In the rows, zero is written as 128.
D: rows in a few groups, each row roughly a mix of its group's directions
D (71 x 10)
[[149 137  95 147 103  75 133 154 162 121]
 [122 107 163 110 161 167 112  99  88 118]
 [132 185  88 117 118 130 157 112 139 161]
 [136 133  84 134 100  78 109 145 136  92]
 [124  72 171 147 133 129 100 143 111 102]
 [138 170  90 117 144 117  88 150 111  93]
 [130 115 127 162 127 106  96 172 129  77]
 [100 116 147  93 158 159 100 108 122 170]
 [128 104 158 174 138 135 115 176 125  94]
 [141 141  92 148  96  82 139 155 164 135]
 [153 135  94 151  97  77 135 153 156 125]
 [136 149 106 165 122 112 132 181 149  89]
 [140 142  83 153  97  87 125 156 140  99]
 [128 137 133 134 134 144  88 139  72  82]
 [ 95 100 154  98 166 156 148 142 158 140]
 [140  93 156 147  97 124 173 106 154 154]
 [123 104 157 102 156 164 101  98  94 148]
 [131 177 114 157 130 139 159 174 151 114]
 [104  89 165 146 142 149 103  96  97 147]
 [142  91 158 114 160 138  96  98  88 117]
 [101 104 169 149 128 154 115 107  87 160]
 [134 158  81 134 115  87 109 151 142  93]
 [137 153  74 135  94  82 116 133 132 113]
 [132 177  89 105 112 125 160 105 139 159]
 [125  80 156 147 140 119  89 150 119  89]
 [103  92 168 145 149 151 102 104 102 153]
 [153 137  94 148  99  77 134 153 159 125]
 [152 154  93 106 123 104 154 153 174 109]
 [124 120 138  99 131 168 107 108 111 188]
 [133 176  72 115 113  94 120 129 141 115]
 [156 120 109 115 130 101 155 134 194 116]
 [122  98 177 124 139 168 145 106 111 162]
 [146 140 102 100 129 113 159 156 179 100]
 [153  92 149 113 164 117  88 107 102 101]
 [126 150  98  86 115 112 120  77 118 159]
 [134 174  81 108 107 116 151 104 137 157]
 [125  75 165 148 135 124  92 145 111  98]
 [137 139 100 159 116 101 125 175 148  84]
 [128 143  94 139  89 104 137 147 160 176]
 [101  85 162 122 132 147 162 109 151 162]
 [105 131 142 115 184 150  84 154 114 123]
 [121 101 161 101 128 153 140  84 108 169]
 [128 156 110  98 119 140 157  86 128 178]
 [119 120 148  83 139 150 136  78 116 166]
 [146 151  96 100 115 116 164 157 161  94]
 [148 133 123 131 146  91 125 144 145  60]
 [142 123 128 104 109 130 185 154 166  99]
 [138 150  83 110  91 108 153  96 131 160]
 [112 159 101 131 107 113 143 109 132 192]
 [128 102 159 171 138 135 117 176 127  92]
 [123 129 129 156 146 123  67 102  91 148]
 [111 113 163 107 160 174 116 101  94 129]
 [112  86 168 155 128 145 116  92 102 154]
 [129  93 162 117 161 148 104  97  86 116]
 [112 120 163 113 154 180 128 103  90 118]
 [148 171  89 108 143 108 118 164 152 103]
 [123  99 136  92 124 123 106  72 104 157]
 [161 158  98 136 124 106  92 140 111  82]
 [110 125 144 123 116 162 121 134  67  87]
 [122 110 142 102 135 162 103 104 107 185]
 [123  99 156 106 152 160 100  97  94 155]
 [121  99 146 135  80 140 178  98 119 138]
 [128 164 111 106 120 143 162  92 129 179]
 [121  94 154 137 100 133 175 101 148 164]
 [101 126 156 147 123 154 107 115  68 151]
 [ 90 141 118 118 160 146  80 120  87 136]
 [125 109 164 120 161 160 120 104  87  94]
 [152 114 103 116 127  99 153 119 193 120]
 [ 92 167 113 135 103 149 166 147 155 154]
 [130 141  93 144  92  91 137 150 164 164]
 [133 134 136 147 141 114 148 137 125  50]]

one row of each group, then the others: which group is each in?
[116  98 176 141 137 162 111 130  84 108]  Y
[135 101 159 106 170 145  98 102  97 103]  X
[132 184  76 109 117 112 143 118 145 139]  B

[132 139 125 154 128 100 153 146 139  59]  X
[140 122  99 131 121  66 107 145 167 143]  X
[133 135  81  87 102  84 126 106 141 116]  B
[105 117 161 109 153 179 122 101  95 138]  X
[105  88 160 128 124 143 165 108 150 169]  Y
[140 151  75 146  89  85 124 138 131 117]  B
